The rows below come in pairs that one turn or mirror swaps. Which row does each named row swap with?
The rows were stretched afterwards, more along some directions than others.
nos: [  9   2  -8  -1 -12  -3 -10   3  -3  11  11  -5  -4  -6  17  17 -10 -12
 -13 -11  10 -13  -5  17   0  -9]
fepe: [  0   5  -2 -11 -11  -9  -4 -12   1  15  -7  -1   5  -1  13   9  -1  -2
   4 -11   9 -11  -5   9  -7  -8]
lezez: [ 10 -10  -9   4  -3  -3  -1 -18  -6  18   5  -3 -13  -2  21  10 -16  10
   1 -14   1 -22   4  24  18 -13]
pibu: [  5   0  -9  -9   0  13   1  -5  11  17  -2  -7   7 -14   9  30  -9  -4
 -14 -14   3 -10  -4  11   5 -12]
fovo: [ 15   0 -12   2  -3  15 -11   2   1  22 -10  -6  -6   6  17  17 -10  -3
  -6 -17 -11  -7   0  13  14  -8]
Nuteg: [ -1   1  -3  -3   0   5  -5  -8  -4  10   4  -8   8  -1  11  14  -1   0
  -5 -14   5  -2   1  10   1 -13]
keza: [  3  -2  -3   6 -14  -6   9  -3   2  14   3  -4  -8  -4   7  17  -3  -3
  -3 -15   0 -15  -8   9  -2 -13]
Nirav: [ -2   1  -2  -6   5   6   0   1 -11  13   6  -2  -4  -3  -3   1 -13  -7
  -3  -1   6  -8  -4  17  12   0]
puru: [  3 -13   5   5   0  -3  11   2  -7  14  -3  -2  -5  10  12  12   7  -3
   3 -15  -8 -13   1  16   6  -1]
suris: [  5  18   9   1  -8  -5  -5   3   7  21 -12   5   2   7   5   9   5   3
   4 -14   1 -11  -5   8  -5  -9]
seru: [  4 -14  -6   0 -11  -9   0  -4  -5  16   4 -11  -7   4  24  13  -5   4
   1 -22 -15 -16   3  12   6 -10]
romem: [  1 -15   1  -1  -4 -13   2 -14  -9  21   0 -14   0   5  24  20   3   2
  -3 -20  -9 -25  -3  15   1 -12]
vis: [ 12  -1  -4   6  -3  -3 -13  -2  -6  20   6  -4  -5   1  12   9  -9  -7
 -11 -17  -6 -14   5  12  15 -11]
vudu: [ -3  11   1  -4 -16   9  -5   3   3  12  -5  -4   8  -7  14  23   0  -9
 -12 -17   1   7  -4  11  -3  -8]
bomo: [  6 -15  -9   5  -6  -5   3 -14   0  23  -4  -6  -3   4  32  21   0  -1
  -1 -31  -9 -18   3  10  10 -13]
finu: [  5   6  -4 -10  -3   6  -5  -1  -7   9  -1   0   1  -6   0   9 -11  -5
  -6 -10  -1 -14  -7   9   7  -9]
San: [ 12   2   4  -8 -11  -1  -7  -7   1  30 -18 -14  -9  12  15  15  -3   8
   3 -10  -5 -28  -3  18  -7  -7]
Zeva: [ -3  -5   4   0   0   8  -4  -2  -2  30  -4  -4  -5   0  17  11  -9  -5
   4 -19  -7  -7   0  10   4  -5]
Sedut: [ -3   6   3   5  -1  13  -2   4   6  19 -13  -4  13   4   4  23   5 -11
  -2 -17   7   0  -2   8   0  -6]
Zelaf: [  3  -4   5  -7 -10  10  -7   0  10  24  -9  -4   5   5  24  21  -4  -7
   0 -11   6 -17  -6  15   0   8]
sul: [  0 -19  -2   8   2  -3  10  -9   6  21 -10  -6  -4   5  27  26   1  -2
  -1 -26  -4 -17   2  13  14 -13]
ponu: [ -2  -4  -3   0   3   3   0  -5  -2  12  -7  -4  -2   3   8  11   4   2
  -6 -19   2   5  -3  11  -2 -19]
zilig: [  1   7  -1  -2   2   1   8  -4   0  18  -3  -2   0   0  -9   8 -10   7
  -7  -4   3 -12  -1  17   9 -14]
Kofa: [  2   1  -6   0  -6  13 -12   8   0  11  -9 -14   2  -4   8  21  -1  -2
  -5 -12  -5   2  -4   3  -1  -6]
runu: [  7   4  -1  -7  -9   1   4  -2   4  29 -22 -12  -3  12  16  19   0   5
   3 -17 -11 -23  -4  16  -3  -2]
sarur: [-3  9 11 -3  2  0  3  7 14 24 -8 -1 10  8  9 11  0 -6 -4 -4 -5 -4  3 10
  7  1]
govuv: [  9 -18  -4  -4   0  -4  -1 -22  -8  23   7  -7 -10  -4  21  10  -8   3
   3 -21  -3 -28  -2  16  12  -9]
dap: [ -1 -16  -5   9  12   2   6  -3  -4  13   6  -5   4   0   8  16  -7  -6
  -6 -13   1  -4   8   6  17  -2]
ratas: [  2 -10   2   5  -5  -6   7  -4   8  24  -4  -6   4   3  21  24   6 -17
   0 -21  -4  -6   0   5   7  -1]
pobo: [  7  -6  -4   0  -1   0   6 -10   2  32 -11 -11  -4  13  19  13  -6   5
   6  -9  -6 -26   4  16   0  -3]
Pogaz: [  3   0   0 -10  -8  -4   1   4   1  10   5   3  -2   3  11   7   0  -3
  -2  -7   6   1 -12  13  -8  -9]
Pofe: [ 13  11  -5  -8 -11   4  -8  -3   5  19  -9  -4  -2  -1  16  17 -11  -2
   3  -7   5 -20  -4  16  -2  -3]
sof: [ 12   4   6  -3  -4   3  -2  13  12  15 -17   5  -1   7  17  11   3  -5
   2  -9  -1  -3   1   6   1   1]
femaf: [  2  -6   2  -2  -4 -10  -7  -2  11  26 -10  -8  -4   2  27  15   3   2
   8 -16 -10 -14  -1   0  10 -13]
nol: [ -3  -3   1   6  11  -3  13 -14   3  24  -5  -2   2   2  12  14   4   2
  -1 -15   1  -5  -1  11  19 -10]
sib: [ -2   6   0  -7 -10 -11   4  -2   8  12  -7   1   4   3  13   8   4   3
  -4  -8   7  -3  -6  13  -6 -19]
pego: [ -1   0   6  -7  10   5  15  -5  -3  26   1   0   2   3  -2  14  -7  -2
  -1  -4   2 -13  -7  18  11  -2]
basof: [ 10  10  -5  -9 -10  13 -10  -8   7  25  -2  -2  -1 -10  11  20 -16   0
  -6 -14  13 -13  -2  24  -1 -15]
musez: [  5   0   0  -2  -8  -2   7   0   8  15  -4  -3   2   0  16  21  -6  -8
  -6 -11   6 -22  -7  14   2   0]
runo: [  2   0  -2  -3   1  -8  -2  -3   4  17   9   5   3  -1  13  15  -4  -8
 -10 -19   9 -14  -4  20  14 -14]
Noko: [  7  -1  -7  -3  -4  -5  -9  -1  12  13   1   4  -3  -1  13  14  -4   4
  -6 -12   3  -5   1  14  12 -12]
tuka: [  4   3  -7   0  -1  -1   3 -15   0  27  -9  -9  -2  11  24  12  -4  11
   2  -5  -4 -18   0  25  16  -9]
sev: [ -5  -2   9  -8   2   2  -3   9   2  18  -8  -4   4  12  20   7   8 -15
   0 -13  -3   2  -3   9   4   6]
feru: [  3   4  -7  -5  -5  -1 -10 -11  -4  21  10   0  -3  -5  14   3 -17  -1
  -1 -18   7 -12  -7  15  10  -9]
sono: [ -8  -5   3  -1  -4   1   6 -10  11  23  -3   1   8   3  21  21  -1   3
   2 -12  10  -6  -1  10   6  -6]
bovap: [ -3   6  12 -12 -11  10  -3   5   6  17  -1   5   3  -6  19  15  -4 -16
   1 -17  12  -2 -12  14   5   1]
keko: [  4 -11   2   5 -12  -8  -4   0   5  20  -8  -3  -6   2  35  24   1  -8
   1 -21   4 -17  -3   7   5 -11]
Los: [ -1   3   3  -9  -8   9  -3  -3   4  24 -17  -6   3   3  17  15   2   4
   8 -11   0  -3  -2   7  -8  -4]
fif: [  5 -10  -9   3   0  -4   2  -8 -10   8  12  -1  -6  -9  10  18 -11  -5
  -3 -19   2 -19  -4  12  13 -13]
potal: [  3   0   6  -4  -7   5  -6  -7   9  32 -18  -7   5   5  29  27   4 -11
  -3 -18   8 -10   1  14   0  -6]
fem: [13 11 -4 -5 -4  0  1 -2 -3  6  2  0 -1  0 -1  1 -1  4 -6 -6 -2 -7 -7 12
  2 -5]
Zaruk: [  9  11   6  -5  -2   9  -5  -1  -1  27 -12  -8  -3   8   1   7   0   0
   1 -17  -9 -11  -2  15  -5  -2]
tifi: [ 11  -6  -5  -1  -2   4   2 -18  -1  28 -15 -10  -8   1  20  22 -10  -2
   3 -20   1 -29  -4  16   7 -11]
kore: [  8  -1   1  -1  -1   1  -2 -13   0  37  -3  -2 -11  -2  26  22 -14   1
   2 -13   6 -29   2  25  20 -14]
Lopa: [ 11   6  -4   3  -5  -6 -10  -5   3  19  -3  -1  -3   5  12   2   0   1
   6 -16  -5  -9   3   8   5 -18]
Pufi: [ 13   6  -2   1 -10   8  -4   3   5  22 -11  -6   1  10  14  16  -4  -6
  -3 -11  -8 -13   7  15   8  10]
Lun: [  7  -8  -4   6  -9  -6  -6   0  -2  10   6  -3  -1   1  19  14  -9 -12
  -5 -14  -3 -14   0  14  11  -1]
pudep: [ 15   0  -6   4  -2   2  -7  -8  -9  21  -1 -13  -8  -1  12  12 -15  -1
  -4  -6  -3 -22   7  17  15  -2]
kobi: [  7   5  -5   0  -9  -7   5  12  12   7   0   9   7   0   8  18  -9  -7
 -16 -10   8 -13   3   9   5  -4]
vas: [  0  -2   2  -3   1  -8   1   8  -4  10   2  -2   2   7   4   2   5  -4
  -1 -11  -9  -6  -3   1   8  -1]
Todal: [  5  11  -5  -5  -6 -11  -7 -10   4  26  -7  -4  -4   7  18   7  -5   5
  -4 -17  -5 -14   0  11  12 -16]
Lali: [ -6  -2   4 -11  -6  -3   3  -2   5  23  -4   4  -3  -3  25   9  -5  -7
   7 -10   7 -12  -9  11   1  -9]
gadan: [ 13   1  -8   5  -6   2  -3  -3   6  19  -7 -10  -3   5  13  12 -11   1
  -5  -9  -9 -16   7  18   6  -1]
kaliz: [-10 -11   7  -1  -2  -2  -3  -2   7  26  -3  -4   8  12  31  18   8  -6
   2 -25  -3  -3   1  10   3  -7]
pozu: [ 13   1 -12  -4   2   0   5 -15  -6  11  -2   1  -4  -4   9  12 -12  10
  -7 -11   6 -13  13  25  13 -12]
koge: [  3   7  -1   3 -12   9  -8  15  16  10  -2   1   2   1  14  12  -5  -5
  -8  -5   3  10  -1   5   3  -4]

vudu pairs with Todal
Pogaz pairs with pego
pobo pairs with puru
musez pairs with lezez
Sedut pairs with Lopa

